The rows of R fall into 4 groups, and each row is roughly a mix of its group's hidden directions; some rows fit no group.
R:
[[34,8,14,-8,-8,-17,10,-25,29,18],
[-15,12,-10,-21,29,17,10,-8,3,-40],
[18,-40,-28,-23,11,9,7,10,-14,0],
[-13,3,-4,-9,-2,-20,13,-23,-6,-49],
[31,20,35,18,2,-9,8,-23,-5,-15],
[6,-2,12,10,-25,2,9,-16,0,51],
[-39,-2,6,13,30,19,2,-16,19,-11],
[-3,-27,-10,-24,7,-17,-22,25,-12,-29],
[-7,24,-13,-2,11,-4,-30,-6,-41,-16],
[-2,-12,-2,4,15,38,12,9,32,-26],
[3,-27,28,-12,-20,-18,6,3,37,-1],
[3,-5,-20,-16,23,-23,35,22,5,-18],
[-8,0,-1,-25,0,35,-10,-28,22,23],
[-20,-8,12,-15,12,31,25,11,-12,-30],
[-2,5,-1,-23,5,-52,6,-7,0,21],
[-21,-24,-11,-13,-12,22,-2,-16,-19,-35],
[-10,-14,-36,-18,2,-14,-23,-33,-4,-5],
[-7,-16,33,4,-8,-27,3,-23,-28,16],
[-7,-25,11,12,-1,32,-41,-9,-9,4],
[-28,33,-21,1,-1,-29,7,12,-11,-18],
[3,-29,14,6,-4,-4,23,23,38,13],
[-27,-2,10,-16,7,-16,-11,5,-2,-47],
[15,-23,-26,-1,-15,12,40,-3,18,-9],
[-28,12,-5,4,-16,31,2,36,7,17],
[34,26,-10,-7,9,8,2,-32,0,25],
[20,38,-11,25,22,-3,5,25,-2,5],
[-6,-26,39,8,-20,10,10,6,25,17],
[-16,-10,14,0,-23,-24,-23,-31,-18,-18],
[33,0,-4,-9,5,-26,-13,-40,-6,-11],
[-5,9,-18,-3,33,-10,-5,2,-3,-46],
[-7,14,-13,-12,-3,-30,35,-9,-17,-27],
[-25,-3,5,-34,10,-35,21,1,-15,-2],
[-8,31,14,-20,4,-43,5,7,-1,-16],
[7,-10,39,14,-19,15,-33,-5,-9,13],
[-3,41,-7,-13,11,-26,1,17,2,29],
[-2,0,6,1,-11,-52,26,-15,2,-1],
[13,7,-30,1,27,-7,15,14,20,-34],
[15,-26,12,-17,-23,-34,8,-26,4,-5],
[-24,8,24,12,11,-10,-10,-35,-13,-26],
[12,2,8,-14,-16,-41,19,-8,-14,-28],
[7,25,24,22,-7,-40,-9,12,1,15],
[-10,-2,14,42,-1,24,-12,7,-23,20],
[-21,13,13,-6,-26,-2,-24,7,-39,13],
[-5,-20,6,8,40,33,-8,-1,6,-21],
[-45,27,-13,1,0,5,-5,23,-3,-16],
[18,3,-16,41,6,34,-7,11,6,12],
[1,-2,-10,17,7,38,14,32,5,25],
[-4,18,3,41,21,13,-11,24,0,22],
[25,-23,-6,16,-16,21,16,15,31,11],
[-27,-2,16,-6,-1,5,-15,-41,28,-6],
[28,-7,-20,16,-5,26,10,28,22,16],
[-1,3,-2,-11,6,-6,-17,30,-37,-32],
[-16,24,20,-17,10,-6,-34,0,-4,-31],
[16,15,-24,21,33,4,-1,-28,-14,13],
[16,22,-8,19,22,30,3,26,21,12],
[9,-16,-14,5,13,-14,35,34,22,-1],
[3,0,14,-35,-19,-38,20,-9,-1,-7],
[-10,26,44,-10,-18,20,-4,11,4,-7],
[-27,-1,-10,-9,14,42,0,28,9,3],
[-21,-7,-29,0,-14,38,-6,-18,10,-20],
[-20,15,-30,-27,5,0,2,-38,-3,-9],
[-5,8,-38,-10,15,12,-14,-24,-32,-2],
[-33,8,3,-8,1,-23,2,24,-12,-36],
[-25,10,1,-32,-13,11,0,-29,-24,-19],
[-42,33,-21,5,-2,4,3,13,14,-6],
[7,-6,-16,18,-13,51,-13,-15,3,-1],
[-3,-57,1,-3,-9,-6,-9,-1,-14,13],
[22,-14,5,20,-27,-1,-7,-18,33,-22],
[-6,15,3,-15,2,-39,22,-4,4,-36],
[-24,11,-2,-26,5,-44,11,8,-9,12],
[-2,-6,16,26,15,13,15,38,23,16],
[31,18,-30,3,1,-35,19,-8,1,1],
[-1,-22,20,28,-11,-11,0,-27,-3,-33],
[-7,2,33,20,-24,7,-16,-34,11,-10],
[-2,-1,-42,-8,22,22,1,-2,-31,1],
[26,47,-13,-4,10,6,-12,0,16,15],
[10,11,-12,23,-3,43,-23,9,-16,14],
[-29,-15,7,-23,-20,11,4,-27,-26,-13],
[32,18,8,22,2,-17,-19,-20,-12,26],
[10,21,-8,-33,-18,-23,28,14,13,10],
[23,4,-4,-5,11,-4,-27,-2,-47,-13],
[-26,-17,-22,-17,-11,16,-10,-14,-31,-21],
[36,27,16,15,9,-14,-6,-31,4,-5],
[-24,-8,24,-9,-8,-5,-28,-33,-23,5],
[-27,-6,-4,12,27,22,17,12,31,-14],
[16,-8,-10,2,33,19,-7,-28,28,-17],
[46,-8,-14,4,12,-7,10,17,-28,2],
[19,12,-34,-6,25,14,14,-11,17,26],
[10,-12,-8,25,-8,32,-35,7,-10,21],
[-14,-8,14,-25,1,-31,35,-17,7,-16],
[-4,3,-28,5,42,0,-4,21,-28,3],
[-2,-22,0,22,2,32,-37,-5,-16,12],
[-19,-10,-14,-25,41,24,14,10,1,-3],
[-1,-43,-4,-7,5,30,6,28,-2,10],
[8,-34,0,5,8,-39,23,22,4,-1],
[4,-16,-4,36,-2,39,-21,-13,-4,4],
[0,-28,11,1,-5,-9,35,36,14,-7],
[1,31,19,18,21,-25,28,5,17,2],
[9,-10,15,-22,-25,-26,5,-26,-29,-8],
[29,-15,-38,16,23,-7,-2,-5,-3,21],
[10,27,-26,6,15,-31,14,8,-18,-23],
[8,-13,3,50,-5,24,-17,0,12,-4],
[-23,-11,17,-18,-10,12,23,3,-23,-35],
[21,-7,5,37,3,41,-13,2,6,1],
[13,-24,9,13,39,30,-8,-4,-16,-4],
[-20,20,-12,-33,0,-36,1,-11,-18,-1],
[-14,-7,18,2,-26,-11,16,36,-23,19],
[-12,14,-14,13,9,-11,38,26,-20,-19],
[33,34,-13,12,23,8,-16,11,5,16],
[-28,0,24,-9,-17,-34,-5,-1,-27,-13],
[15,13,-7,-30,18,-20,14,3,37,13],
[3,-9,-11,22,-2,52,-14,13,1,0],
[7,-8,-14,0,-3,-9,-32,-44,-19,6],
[27,18,27,11,-10,-20,16,8,33,2],
[14,-15,-6,11,27,-22,35,21,-1,-18],
[9,-19,-6,-8,-36,8,2,-9,-5,42],
[24,42,8,10,7,-19,-11,-1,27,6],
[-18,-13,-2,-29,10,-46,15,-5,3,6],
[36,-5,-19,5,-2,-1,-21,-17,31,20],
[23,-12,-2,-4,-6,-12,4,-44,17,27],
[-1,23,-37,2,14,9,8,10,33,-18],
[-17,-5,31,-2,-18,-23,-27,-25,-13,-9],
[1,-19,-4,12,2,-27,42,26,8,-9],
[-22,7,-3,1,-8,29,1,-6,-15,-46],
[21,0,-6,0,-26,-28,32,11,14,21],
[-15,11,11,-14,-5,-46,13,16,-10,21],
[-13,5,46,-16,-29,6,12,2,1,-13],
[-17,4,4,-1,-15,-32,-25,-21,-17,-29],
[-13,-7,7,18,13,34,-28,-19,-4,-27],
[-2,-18,3,44,-1,9,-30,-13,-18,-7],
[-21,12,30,14,-20,3,-35,-16,-12,-4],
[-7,7,10,-6,-18,-42,15,-19,-2,-29],
[8,10,-11,-6,13,31,3,15,28,-37],
[-5,12,-31,-13,31,-9,18,11,-13,-29],
[-14,9,-4,-36,-4,-38,6,-14,-23,-1],
[-5,-16,-22,-28,17,19,-6,-30,-20,-17],
[0,-15,23,-10,-11,-6,36,28,26,-6],
[-38,-13,36,8,-11,6,0,-2,-14,21],
[10,-11,-15,13,10,38,-28,21,-6,21],
[-19,-2,12,-13,10,-36,16,20,-16,28],
[5,-6,18,-4,-2,-28,25,18,41,3],
[16,-3,-2,1,-5,-1,39,11,23,36],
[-31,-1,18,-4,-28,22,-6,30,-5,16],
[-1,-15,25,-6,4,-39,-1,-29,-17,-16],
[-21,3,9,-22,-13,-30,1,-31,-20,-20],
[23,-1,-25,16,-31,-27,0,-27,-5,-4],
[8,15,20,11,-24,-47,-10,8,-2,6],
[-21,-14,7,-8,1,39,27,26,9,9],
[41,15,10,2,25,-24,7,-19,-4,-14],
[-28,21,-22,-33,10,-23,-2,3,-18,8]]
Here is one row of each group, with its name. Which group are the others in?
[-4,8,-5,6,18,29,-4,24,37,22]
<113>
[7,-14,-19,-4,5,-23,-16,-44,15,-15]
<45>
[-17,-43,-4,-21,17,23,9,-16,-5,-6]
<60>
[-11,-7,14,1,-32,-16,31,19,16,25]
<94>

[10,12,-5,-18,-18,-32,-13,14,-32,-20]
<94>
[-6,-14,-5,15,-10,-48,-17,-22,1,-15]
<113>
[13,17,11,-34,-10,-8,32,7,-15,-25]
<113>
[16,2,48,6,-23,-5,-11,-5,20,12]
<113>
[-5,-14,9,13,-5,2,-38,21,-33,-18]
<113>
[-12,16,13,-30,-4,-34,20,16,-16,14]
<45>
[-17,-27,-7,-31,-13,-15,-8,-19,-30,-4]
<60>
[-15,-17,20,-2,1,-46,18,-18,-12,-1]
<60>
[-21,-1,-10,-38,0,28,-12,5,-21,-21]
<113>
[-1,-11,2,9,17,37,-6,37,-23,1]
<94>
[-28,7,26,24,22,-7,21,27,-4,-5]
<45>
[-11,-7,-8,-27,-16,-10,24,-27,1,-35]
<60>
